128 stands for zero in the data rows.
Here are some points, each followed by its number:
[137  98 111 147 133 142  91 120 118 192 114 122 161 135 146  77 157 126  82 117  96 152  88 117 132  89 141  98] 0
[110 159 123  72 150 148 151 112 189 140 151  82  93 142 135 109 158 118 129  98 156 143 118 179 129 176 150 126] 1
[138 101 101 152 129 132  94 110 118 184 103 125 157 123 151  78 155 129  97 126 102 160  90 140 130  92 139 109] 2
[124 135 107 135 106 173 112  77 127 128 120 114 215 195 163 139  69 155 140 110 191 123 105 124 166 117 182 106] 3
[104 115 129 138 130  80  98 126 151 116 117 111  93 117 102 139 103 112 100 127 105 153 167 128 136 151 129 104] 4
[131 144  75 102 125 146 226  70 126 115 159 116 120 116 148 128 147 121 143 112 160 114 172 171 144 156 113 159] 5
[121 145  86 107 127 144 233  75 124 110 161 117 118 116 152 133 155 122 154 109 158 101 164 166 146 153 109 159] 6
[185 138 163 176  98 117  91 140  94 134 138 153 153  78 141 140 119 167 110 192 137 129  98  91 117  83 136 152] 7
[136 137  78 115 136 108 157 130 127 102 173 117  77  80 145 125 165 138 177 181 152 146 181 145 179 135  77 165] 8
[139 124  78 152 160 126 132 156 143 159 116 126 148 163 142  58 161  97 125  24 136 162 147 192 118 114 110 104] 9
[104 164  97 127 161 116 118 143 192 148  94 127 116 158 159  63 151  96  94 107 149 147  99 167 110 125 144 134] 10
[127 133 165 158 149 120  75 129  93 115 124 140 122 126 122 114  99 165 152 135 157 139 157 131 185  94  67 124] 11
[114 165 147  55 120 121 157 155 167 124 115  95  96  60  93 122 184 107 188 117  93 169 115 241 111 202 158 151] 12
[101 129 161 111 123 154  85 118 149 106  97 136 141 153  91 142  90 131 128 126 129 149 130  85 186 171 143 140] 13
[ 79 132 175 141 142 129  77 152 119 108 125 140 107 170 121 145 114 123  94 151  80 107 114  47 120 113 123 126] 14
[133 171 170 136 146 136 152 150 125 109  89 218 132 107  93 129 128 146 120 145 118 144 106  84 137 140 113 167] 15
[130 149 197 135 152 150  88 179 107 123 129 159 142 140  79 135 120 131 138  88 100 131 133 107 111 138  96 106] 16
[137 187 182  82 141 137 129 103 107 109  99 211 102 100  95 102 120 139 128 180  87 154 118 129 136 195 145 140] 17
[100 105 124 137 126 145 112 122 152 140  90 155 163 160 156 120 103 122 134 116 123 154  88 136  91 152 190 100] 18
[105 183 125 115 124 138 147  72  56 108 154 140 131  80 139 129 107 137 131 177  93 121 132 137 123 109 102 146] 19
[103  79  93 137  93 135 201 111 158  93 152 100 118  99 115 167 128 108 174  88 101 164 178 192 137 218 126 131] 20
[188 143 117 148 174 114 144 169  66 127 143 184  99 142 121 141 151 117 116 135 126  64 176  64 102  38  59 119] 21
[ 77 148 141 145 142 131  94  90 145 100  81 172 131 101 152  82  94 149 155 151 125 191 118 172 168 159 138 148] 22
[151 165 107 106 110 150 181  92 115  83 137 151 149 110 153 149 111 162 171 173 200 109 141 114 170 137 126 197] 23
Which three points above are nearest to each new point? Their numbers follow each, smallest number first.
[158 120 156 168 164 143  98 180 167 158 147 139 125 151 142 152 149 181 148 114 226  93  96 103 145  76 100 108] 7 11 16
[110 163 137  55 115 124 171 158 162 120 116  83 105  63  85 114 178 101 180  89  82 169 122 251 104 215 161 154] 1 12 20
[118  75  89 141  83 131 196 112 153  99 160 100 123  97 117 166 127 113 183  99 111 163 173 183 138 206 122 140] 5 6 20
[102 121 128 130 139  77 101 124 152 123 116 110  86 111 100 132 117 108  99 131  96 151 169 136 136 150 126 110] 4 13 14
[180  91  81 150  99 124 159 152 161 155 127 103 153  85  92 168 131 121 187  97 199 158 166 174 159 157 124  90] 4 5 20
[118 165 103 118 127  95 115 117 152 115 177  76  77  36 135 133 150 130 131 213 148 156 124 177 145 140 131 144] 4 8 19
[162  64  79 141  89  99 114 164 159 113 194  36  92 160 117 152 123 114  96  83 159  79 147  81 143  82  82 140] 4 8 14
[112 168  84 171 128  82 112 150 162  93 147 151  99  60 136 151 112 117 107 211 114 166 156 115 102 135 127 125] 4 8 19
[144 134 158 105 112 127 130  79  22 147 128 131 139  51  85 132 138 129 143 176  42 125 143 161 128 127 112 120] 7 17 19
[123  93 156 189 145 112 132 186  74 126 143 159 132 205 137 171  94 125 139 106 125  66 165  77  77  48  71  62] 14 16 21
[105 120 126 128 141  82  95 122 152 125 108 120  82 100  96 125 118 105  94 144  93 162 157 141 141 153 130 114] 4 13 22
[143 169 105 106 102 142 180  92 117  74 142 149 150 117 157 159 103 160 163 180 196 101 143  95 163 120 131 202] 5 6 23
[114 163 104 101 136 140 171 109 137 147 167  88 113 137 150 125 156  90 128 119 107 111 142 176  60 156 147  81] 1 5 6
[154  63 176 160 119 130  63 136 151 141  99 130 150 132 133 105 114 185 146  99 188 139 107 117 205  98 103 167] 2 11 13
[102 105  84 162  92 158  69 101 161 111 190  85 176 181 206 120  84 150 133 177 165 151  95  86 147 116 162 131] 2 3 18
[102 116  78 161  93 156  69 106 156 112 187  84 181 177 208 117  81 144 135 178 168 159 100  99 140 111 158 129] 2 3 18
[102 148 128  75 147 145 140 118 199 139 145  75  98 150 125 109 152 113 121  89 149 145 108 164 135 170 161 127] 1 4 10
[184  83  90 187 115 107 181 156  59 140 103 148 177 145 122 112 150  90 118  36  59 102 166 172  38  74 120 151] 0 2 9
[117 150 141 133 122 128 145 125 130 100 107 175 149  80 121 125 116 117 103 148  99 161 102 111 108 126 141 192] 15 17 19
[141 142 158 111 111 118 133  85  13 142 126 135 140  49  86 139 130 132 134 184  41 129 133 155 117 116 108 123] 7 17 19
[ 59 110 214 153 136 134  90 143  88 103 138  92  94 163 125 172  83 151 112 164 113  82  96  58 138  74  95 121] 11 14 16
[104 109 118 119 133  96 101 111 146 117 111 118  95 115 101 128 104 109  96 124  87 160 168 128 137 167 131 118] 4 13 22
[117  81 160 164 138 132  55 141 121 159 157 114 130 173 133 148 105 159  44 123 136  89  87  24 123  80 136  83] 0 7 14
[115 170  95 125 167 122 134 135 188 146  93 136 118 144 147  58 161  99 100  96 149 159 114 175 121 137 137 130] 1 9 10
[ 73 117 218 144 142 140  77 147  93 107 142  97  91 164 120 180  86 151 111 170 116  78  86  52 137  70 102 126] 11 14 16
[ 70 143 137 149 159 128 101 110 153 103  78 180 115 120 161  77  99 154 143 154 135 189 112 153 166 150 125 149] 13 18 22
[111 149 166 162 112 140 135 115 118 128  78 163 182 119 151 125  89 133 129 137 135 145  81 134 102 125 169 147] 15 18 22
[144  98 143  59 144 138 150 130 132 162 180 100  81 104  99 136 187 114 169  77 114 119 163 176 136 177 121  74] 1 12 20
[182  81  90 179 119 112 185 144  73 151 105 147 165 136 130 105 157  93 114  27  66 108 170 189  44  90 119 144] 0 2 9
[131 110  92 139 155 127 132 156 140 165 106 132 148 191 140  70 152  98 125  12 134 150 138 173 115 114 115  98] 2 9 10
